Here is a table of points, one per row:
  -1.0   1.4   0.0   0.0  -0.2  -1.0   0.6   0.5  -0.8  -0.3  -0.2  -0.8   0.8  -0.4  -0.3  -0.8  -0.6   0.4  -0.2  -0.5  -0.5  -0.6   0.2  -0.2
  -3.3   0.1   1.1  -0.8   0.6   1.2  -3.1  -0.2  -1.3  -1.1  -0.9  -2.4   0.4   1.3   0.1  -1.4   0.1   0.2  -0.2   0.4   0.8   1.4  -0.8   0.4
   2.3   0.4  -0.3  -0.1   0.3  -1.1   2.2  -0.6   0.6   0.4  -0.3  -0.1  -0.9  -0.6  -0.3  -0.8  -0.2   0.2  -1.0  -0.4  -2.3  -1.0   0.6   0.5
   1.8   0.6   1.8   2.5   1.7  -0.2  -4.0   0.9  -1.3   1.6  -0.6  -2.8  -1.7   1.2  -0.8   1.4  -0.8   1.6   3.0  -0.7  -0.2   1.0   0.4  -0.8
  -0.9  -2.6  -1.5   1.3  -2.5  -0.9  -0.7  -0.2   0.2   0.4  -0.5   0.6   2.4   1.3  -1.3   2.3   0.6   0.4   0.4   0.7   1.4  -0.7  -0.6  -0.1
  -0.8   1.4   2.3   1.1   0.6   0.6  -3.2   1.2  -1.4   0.8   0.4  -3.0   0.0   1.2  -0.4  -0.1  -0.6   0.9  -0.5   0.2   0.0   1.0  -0.2   1.1
   1.3   1.5   1.9   2.9   1.4  -0.5  -3.4   1.7   0.7   1.6   0.1  -3.9   0.5  -0.5  -0.7   0.0  -1.5   1.8   1.2   0.3  -1.2   0.2   0.0  -0.3
   0.4  -1.5   0.9  -0.9   1.1   1.6   0.0  -0.3   0.1  -1.0   0.2  -0.1  -1.4   0.8   1.6  -1.6   1.3   0.1  -0.4  -0.3   0.5   0.4   0.3  -0.3
   1.2   0.5   0.2  -0.2  -0.3   0.3   1.6  -0.3   0.5  -0.5   0.7   1.9  -1.7  -0.3   0.9   0.5  -0.4  -0.2   0.0   0.0  -1.3  -0.4  -0.2   0.3
   0.9   1.1   1.3  -1.6  -0.2  -0.3   1.7   0.1   1.0  -0.8  -0.9   1.3  -0.6  -0.7   1.1  -0.8  -1.0   0.6   0.1   0.1  -1.0  -1.3   0.5   0.5
  -1.0   0.7  -2.3  -1.4  -1.5  -0.3   2.6  -0.4  -0.1   0.4   0.2   0.9   1.1  -0.3  -1.0   1.8   0.4  -2.4  -0.6   0.6   3.2  -0.1  -1.0   1.0
   0.3   1.8  -0.8  -1.4  -0.9   0.5   1.5   0.4  -0.6   0.0  -0.5  -2.1   1.7  -0.4   0.1  -0.3   0.0  -1.5  -1.7   0.6  -0.1  -0.3  -1.0   0.0
   0.8   1.4  -0.6  -0.3   0.9   1.9   1.4  -1.1   0.7  -0.2   0.6   0.9  -0.4  -0.1   0.8  -0.6   0.8   0.5  -0.3  -0.9  -0.3   0.3   0.0   0.2
  -1.5  -2.8  -2.4  -0.7  -2.6   1.1  -0.2   1.7   0.3  -0.3   0.2   1.3   1.2   0.8  -0.7   1.1  -0.6  -0.8   0.3   0.2   1.5  -0.2  -0.2  -1.0
   1.1   2.3   0.2  -1.7   0.1   1.1   2.0  -1.0   0.5  -1.3   0.2  -0.2  -2.3   0.5   1.6  -0.5  -0.5  -0.2  -0.9  -0.3  -0.6   0.8   0.8   0.1
  -2.2  -2.3  -1.2  -0.9  -0.9  -0.9   0.9  -0.6   1.0   0.5   0.0   1.2   0.6   0.6  -0.6   0.4   1.7  -2.5  -1.6   0.7   1.6   0.1  -0.2  -1.3
  -0.2  -3.3  -0.8   1.6  -0.1   0.8  -2.0  -0.4  -0.6  -0.4  -0.5  -0.1   0.3   0.2  -0.6  -0.8   0.4   0.3   1.9  -1.4  -1.5  -0.3   0.1  -1.4
   2.3   0.1   0.2   2.3   0.0  -0.6   1.2  -0.2  -0.4  -0.7   0.1  -0.2  -0.2  -0.7  -0.2   0.6  -0.5  -0.3   1.0   0.0  -0.6  -1.3  -0.1   0.1
  -1.6  -3.1  -2.6   2.4  -0.2  -2.4  -0.9  -0.4  -0.6   2.2  -0.9   0.3   2.9   0.8  -1.9   2.4   0.5  -0.9   1.1  -0.7   1.6  -0.6   0.4  -0.6
  -3.0   3.5  -2.9  -0.2   0.5  -0.5   1.2  -0.3  -0.6  -0.3   0.6  -0.1   1.3   0.6  -1.0  -0.2  -0.2  -1.5  -1.3   1.3   1.0  -0.1   0.0   0.1
   1.0   0.2   1.7  -0.6   0.1   0.3   2.1  -0.3   1.2   0.1   0.2   2.2  -0.9  -0.1   1.1  -0.6   0.5  -0.7  -0.9   0.0  -1.5  -1.4   0.5   0.6
   1.8   0.8   0.9  -2.5  -0.7  -0.2   0.6  -0.3   0.5  -0.5  -0.3   1.3  -0.5  -0.7   0.7  -0.9   0.3   0.2   0.0  -0.4  -0.5  -0.4  -0.2   0.2
  -0.2  -2.3  -1.7   0.9  -2.5  -2.0  -0.3   0.5   1.4   1.2   0.1   1.3   1.6   0.1  -2.0   0.9  -0.6  -0.3   0.7   0.0   1.9  -0.2   0.6  -0.4
  -2.1   0.0   1.3  -2.2   0.2   0.4   0.2  -0.5   1.5  -0.8  -0.1   1.1  -1.8  -0.7   0.9  -0.5  -0.1  -0.4   0.1  -0.1   1.1   0.3   0.0   0.3
  -2.6   1.1   1.2  -0.5   0.7   0.7  -2.3   1.3  -1.0  -1.0  -0.5  -1.2  -0.7   0.2   0.7  -1.1   0.9   0.7  -0.4   1.3   0.3   2.2  -1.4   0.2
  -1.0  -2.4  -3.4  -0.6  -2.0   0.2   1.1   0.2  -0.4   0.8   1.3   0.9   1.1  -0.6  -1.0   1.5   0.5   0.4  -1.2   0.6   1.1   0.2  -0.4   0.7
   1.9   0.9   1.3  -1.7  -1.2   0.1   2.6  -1.0  -0.3  -0.9  -0.3   1.4  -0.5  -0.5   0.8  -1.5   0.6  -0.9  -0.6   0.1  -1.5  -0.3  -0.4   1.2
  -1.0  -0.3   1.7   1.0   0.6   0.1  -1.8   0.3  -1.2  -0.2   0.9  -0.4   0.5   1.0   0.5   0.3   0.2  -0.3   1.4   0.6   1.3   1.5  -0.7  -1.0
   0.2   3.2   1.1  -0.4  -0.8  -0.4   3.0  -0.7   0.1  -1.6   0.3   0.4  -0.8  -1.0   1.5  -1.2   0.5  -0.1  -0.9   0.4  -1.4   0.1   0.5  -0.1
   0.2  -1.8   2.0  -0.5   2.0   0.3  -0.5  -0.7  -0.8   0.1  -0.5   0.3  -0.3   0.0  -0.1  -1.1   0.2   0.7   2.0  -1.3  -1.1   0.6   0.4   0.2
   1.1  -3.4  -1.9   2.5  -1.7  -1.6  -0.3   1.1   0.7   3.7  -0.3   0.0   2.4  -1.9  -2.0   2.5  -2.6   0.7   1.1  -1.0  -1.3  -1.6   1.2  -1.0
  -0.7   1.7   1.4   0.7   2.0   1.6  -3.4  -0.5  -0.9   1.0   0.1  -2.3  -0.3   0.2  -0.3  -0.2   0.5   1.2  -0.8   0.4  -0.3   1.2   0.1   0.5
  -0.5   0.7  -1.0  -0.2  -0.2  -1.0   0.4   0.3   0.6   0.2   0.8  -0.4   0.7  -0.6   0.2   0.0   0.6  -0.4  -0.7   0.9   1.6  -0.2  -0.4  -0.7
   1.1   2.7   0.2  -1.5  -0.4   0.5   0.1  -0.6   0.2  -1.5   0.3  -0.8  -1.3  -1.2   0.7  -0.6   0.5  -0.6  -0.5   0.0  -0.5  -0.4   0.6   0.5
   0.4   1.4   0.0  -0.8  -0.3  -0.4   1.4   0.4  -0.7   0.2   0.2  -0.2  -0.3   0.7   0.3  -0.2   0.1  -0.5  -0.6  -0.5   1.2  -0.8   0.8   0.5
   0.4  -2.3  -0.1   0.6   0.9   0.0  -2.1  -0.2   0.2  -1.3  -0.6   0.2   0.8   1.3   0.0   0.8  -0.3   1.5   0.9  -0.5  -0.8  -0.3   0.0  -0.4
   2.4   0.2   0.5   1.4   2.5  -0.1   0.5   0.0   0.2  -0.2  -0.5   1.8  -1.4  -2.1   0.8   0.3  -0.8   1.2  -0.2  -0.3  -0.6   0.8   0.3   0.7
   0.6  -1.7   0.4   0.7   2.9   0.8  -0.7   0.2   0.8  -0.2   0.9   1.7  -2.3   0.5   0.5  -1.2   0.0   0.7   0.3  -0.2  -0.9   0.4  -0.5  -0.3
There is one direction along which these points spread out most. Take the direction at right angles to it along which they spread out most. Then take the direction at right angles to both along which they spread out most. Go by this last direction. How far along it is each point below, from 0 to 99? 50 is the average, and the first point above lies past it. One standard deviation of the points above along it is 16.
  -1.0   0.7  -2.3  -1.4  -1.5  -0.3   2.6  -0.4  -0.1   0.4   0.2   0.9   1.1  -0.3  -1.0   1.8   0.4  -2.4  -0.6   0.6   3.2  -0.1  -1.0   1.0 -> 69
  -2.6   1.1   1.2  -0.5   0.7   0.7  -2.3   1.3  -1.0  -1.0  -0.5  -1.2  -0.7   0.2   0.7  -1.1   0.9   0.7  -0.4   1.3   0.3   2.2  -1.4   0.2 -> 80
  -0.7   1.7   1.4   0.7   2.0   1.6  -3.4  -0.5  -0.9   1.0   0.1  -2.3  -0.3   0.2  -0.3  -0.2   0.5   1.2  -0.8   0.4  -0.3   1.2   0.1   0.5 -> 66
  -0.8   1.4   2.3   1.1   0.6   0.6  -3.2   1.2  -1.4   0.8   0.4  -3.0   0.0   1.2  -0.4  -0.1  -0.6   0.9  -0.5   0.2   0.0   1.0  -0.2   1.1 -> 67
   1.0   0.2   1.7  -0.6   0.1   0.3   2.1  -0.3   1.2   0.1   0.2   2.2  -0.9  -0.1   1.1  -0.6   0.5  -0.7  -0.9   0.0  -1.5  -1.4   0.5   0.6 -> 34
  -1.6  -3.1  -2.6   2.4  -0.2  -2.4  -0.9  -0.4  -0.6   2.2  -0.9   0.3   2.9   0.8  -1.9   2.4   0.5  -0.9   1.1  -0.7   1.6  -0.6   0.4  -0.6 -> 48
  -3.0   3.5  -2.9  -0.2   0.5  -0.5   1.2  -0.3  -0.6  -0.3   0.6  -0.1   1.3   0.6  -1.0  -0.2  -0.2  -1.5  -1.3   1.3   1.0  -0.1   0.0   0.1 -> 81
   0.4  -2.3  -0.1   0.6   0.9   0.0  -2.1  -0.2   0.2  -1.3  -0.6   0.2   0.8   1.3   0.0   0.8  -0.3   1.5   0.9  -0.5  -0.8  -0.3   0.0  -0.4 -> 40
   0.8   1.4  -0.6  -0.3   0.9   1.9   1.4  -1.1   0.7  -0.2   0.6   0.9  -0.4  -0.1   0.8  -0.6   0.8   0.5  -0.3  -0.9  -0.3   0.3   0.0   0.2 -> 47
   1.1  -3.4  -1.9   2.5  -1.7  -1.6  -0.3   1.1   0.7   3.7  -0.3   0.0   2.4  -1.9  -2.0   2.5  -2.6   0.7   1.1  -1.0  -1.3  -1.6   1.2  -1.0 -> 13
   0.2   3.2   1.1  -0.4  -0.8  -0.4   3.0  -0.7   0.1  -1.6   0.3   0.4  -0.8  -1.0   1.5  -1.2   0.5  -0.1  -0.9   0.4  -1.4   0.1   0.5  -0.1 -> 50
